Turns in one plane each, and the order they were made in; the first pair answered:
j727:
[ -8  -2 -10 -16   5 -12 -22   3  19  10  12 -18  18  28 -19  -3]  ->  [  2   2  -2 -21   2  -9 -22   6  16  12  14 -16  19  32 -20   0]
[-14  28   4  -8  12  -2 -18  15  -6 -13  -2  -6  -9 -39  10  -8]  ->  [ 22  23  33 -13 -11   8  -8  14 -17  -5   2   9 -11 -14  16   4]
[-24   4  -7  -9  14   1  -3   9  14  -6   2 -11  26  -4 -16   6]  ->  [ -1  13  14 -22   4   6  -4  14   7  -3   6  -5  27   4 -14  11]
j657:
[-19  29  -4  -6   9  -4   0  14 -20 -12  -7 -11  -1 -38  11  -5]  ->  [ -8  25   7   0   1   1   8  12 -27 -13 -11  -2  -6 -37  20  -2]
[ 43 -11  18  24 -27   5  15 -13 -25   5  -8  27 -25   3  38  -5]  ->  [-21 -49  -1  39  -8  12  40 -20   4 -20  -5  13   6  13   3  17]
[ -7 -23  48 -15  10  24  35   4 -15 -19   3  17  17   4  -8  45]  ->  [-35 -11  18 -36  33   8   9  12   7 -16  12 -11  34   1 -36  30]
[-11   3  17  17  -9 -17   6  15   4 -16  14   0  15  21 -29  28]  ->  [ -7  20   7   3  -4 -25 -15  21   5  -7  18  -9  13  16 -33  14]
j664:
[ -4  -7  23  27 -14   9  15   0 -18  -8  -9  15  -2 -17   7  23]  ->  [ -3  -5   7  35 -13   1   9  -4 -18  -2 -12  15 -14 -23  17   8]
[ 20  22  -7  -3 -14 -14 -28   2 -11  16   0  -1  -4  -1  15 -26]  ->  [ 19  18  -6 -10 -16 -15 -29   3  -4  21   6  -6   4  13   3 -24]
[ 18  20  21  -1   4  17   0  -7 -15   1  -6   5  -5 -19  20  12]  ->  [ 20  20   7   4   4   9  -8 -12 -13   9  -7   3 -13 -19  26   1]
[ 32 -13  40 -13 -31  32  13  10 -14  -4  -6  11  11  39   2  25]  ->  [ 32  -7  44  -2 -29  36  17  11 -25 -11 -15  19   0  15  19  22]
j84:
[ 15  13   4  14 -13 -24  -3 -24   5   8 -14  21  -2  15  34  -8]  ->  [  8  13  -3  17  -9 -26  -4 -23   7   7 -16  19  -4   8  35 -14]
[-11   0 -10 -38  10   7 -29 -10   4  21  15 -14  21  34 -58  -3]  ->  [-26   6 -24 -34  22   2 -35 -10   5  16  10 -19  17  12 -55 -12]
[ -5  23 -11 -19  16  37 -27  -8 -11  17  12   6  11  -8  -7   5]  ->  [  1  21  -3 -22  12  40 -24  -8 -12  17  13   8  13  -3  -8   9]
j537:
[-14  15   5   0   5 -23   5  -5  -2 -18 -10  15 -13 -29  21  -4]  ->  [ -5  17  16  -6   2 -19   6  -2  -7 -19  -8  18 -12 -27  22   2]
[-11   3  -2  20   2   6   8  -3  -6 -23 -10   5  -5 -30  22  -1]  ->  [  6  15   0  11  -2   2  -4   2 -10 -13  -9   6 -11 -30  28 -11]
[ -3 -22   5  13  -9   0  13  -9   5   5   5   0   3  24 -10   6]  ->  [  3 -10 -13  11  -8 -11  -5 -10   7  18   5  -7  -8  19  -3 -14]
Then:
Each pair is two turns apart.
[ -7  19  24  -7  24  15   6   2  -3 -10  -5  -9 -16 -24   1   0]  ->  [-14  14  24  -4  25  15   9   0  -1 -12  -6 -11 -14 -23  -3   1]
j657 j657
[-14   2 -13 -12   6  -8 -12  -1  15   6   8 -10   6   3 -12 -10]  ->  [ 19   2  -2  -4 -12  -7  -8  -6   3  18   4   5 -11  10   9 -13]
j657 j727
[ 61   9   3   3 -23  -2   2  -5 -17  21   7  14 -33  -1  28 -19]  ->  [ 31 -17 -38  24 -14 -13   5 -22   4  27   8   3 -33  12  19 -30]
j664 j727
[  0  -4  -8   0  13  -7 -14   2   5  12  -1  -4 -12  13  -3 -19]  ->  [  5  -5  25 -10   6   7   1  10  -1   0   1   4   1  18  -8   4]
j727 j537
[ -7   0  -1   9   0  -4   5 -19  16 -16  -2 -32  21  16 -14   8]  ->  [ 19  13  21  -7 -10   0   1 -11   7 -11   2 -25  21  19  -9  11]
j537 j537
[ -4   1  -7  25   6   5  11  -7  -7 -15 -13  12 -29 -33  26 -15]  ->  [ 37  10  27  -1 -14  11   8   2 -16  -3  -3  20 -23  -6  23  -4]
j664 j537
[ 12  14  15  -7  -6   6  -4   4 -14  -5  -8  10 -18 -24   3   6]  ->  [ 21   4   3   3 -12   1  -3  -5 -13   6  -8  13 -27 -13   9  -2]
j664 j727
[ 17 -14   6 -30 -22 -12  -6  10   2  26  10   7 -12   7  39   6]  ->  [ 10 -22  -5 -30 -19 -15  -7   7  12  29  15   0  -5  18  27   5]
j84 j664
[ 10  11  14 -11 -11  14   2  10  -1   3   3  -9   1  11  10  23]  ->  [-14  -6 -12   2  -2   6   5   0  14   4   4 -18   6  21   0  18]
j727 j657
[  6  -5  -6   6 -22  14  18 -14  -3  17  11  25 -21  27   7  15]  ->  [-25   7 -45   5   1  -2  -6 -12   9  18  10   5 -22   3   0  -7]
j727 j657
[-35  29   5   0  -9  15 -11  12   0 -27 -13   9  13 -33  15   0]  ->  [-51  10 -21  15  -4   9  -8  -1  13 -20 -14   3  13 -21  10  -7]
j84 j537
[ 28   6  10 -44  -5  -7  -5  -4   0  21   5  14  19  45 -33   1]  ->  [ 17 -14 -17 -22  -5 -15  -1 -18   9  28   3  11  11  55 -30  -9]
j727 j657
[-24  -4 -25 -13  11  -4   0 -11  11  10  -7   9   6  16 -21  12]  ->  [ 20  11  -4 -14  -7  -2  -4  -9 -11  22 -11  25 -16  11   7   6]
j657 j657
[ 0 -1 23  5 -4 12 14 11 -5  0  8 11  7 17 -1  9]  ->  [-22  -4 -11  26  10   1   7   2   0   0   0   6  -7  -4   8 -10]
j664 j537
[-19 -49 -20  34  -3  10  31 -30  12  12  -7  15  -6  26  12   1]  ->  [-40 -39 -34  37  13   6  24 -26  13   2 -10   8  -7   2  11  -7]
j664 j84
[ 20   8  -7  12   8 -10 -17  -4 -10   5  -7  22 -31 -37  24 -15]  ->  [ 44   1  21   2  -9   0  -6  -2 -15   8  -2  31 -25 -12  21   3]
j84 j84
[ -4   4  15   6   1   7  19   4 -15 -21  -2   0   5 -23  13  23]  ->  [  5  24   2  -6   7  -5  -4  10 -16 -10  -1 -10  -2 -33  17   4]
j537 j727
[ 26  12  13 -22 -11   7 -15  14  -6   3   2   4   9  24 -12   2]  ->  [ 21   2  26  -4 -14  18   5   9 -15 -12  -8  18   3  13   0  14]
j657 j664
[ -7 -13  -7  22  -6  -1   9 -10  -6   3   5  10  -4   4  15   9]  ->  [-20   5 -13  12   8  -5  -5   1  -5  -4   4   1   0 -20  11   2]
j84 j727
[ 16  11 -23  16   3  15   0  -3  -1  -6   5  18 -21 -30  15  11]  ->  [  7   4 -20  20   5  20   8  -4   1 -12   4  18 -16 -29  12  19]
j537 j537
[-11 -22 -10   3  -3   4   0  -5  19   6  -3  -9   6  13  -5  -2]  ->  [  8 -10 -11  -6  -8  -1 -13  -3  14  18  -3  -8  -2  13   2 -14]
j537 j727
[ -2  -4 -13   0   9  -5   4  -1 -10  -1 -11 -14  16   5  -7  -2]  ->  [ 12   2   0  -9   1  -2   3   3 -16   1  -8 -10  17  10  -6   1]
j727 j727
[ 29  -7   9  52 -29  11  31 -20 -42  -4 -35  24  -7 -13  57  33]  ->  [-62  16 -19  12  29   2   2   9  -8 -38 -21 -27  46 -47  -7  38]
j657 j727
[ -4   1 -22 -18   8 -15 -16  -3   7   8   3 -14  -9  13 -11 -17]  ->  [  4 -18  19  -4  -8   8  22  -5  -6 -11  -4   8  -6  18  -2  18]
j657 j537
[-35 -25   2  50  23  -5   7  -9  11 -12   1  -1 -11  10  -7  14]  ->  [ 17  -2  56  19  -1   8   4   8 -10  -7   7  15  -8  21  -1  29]
j537 j537
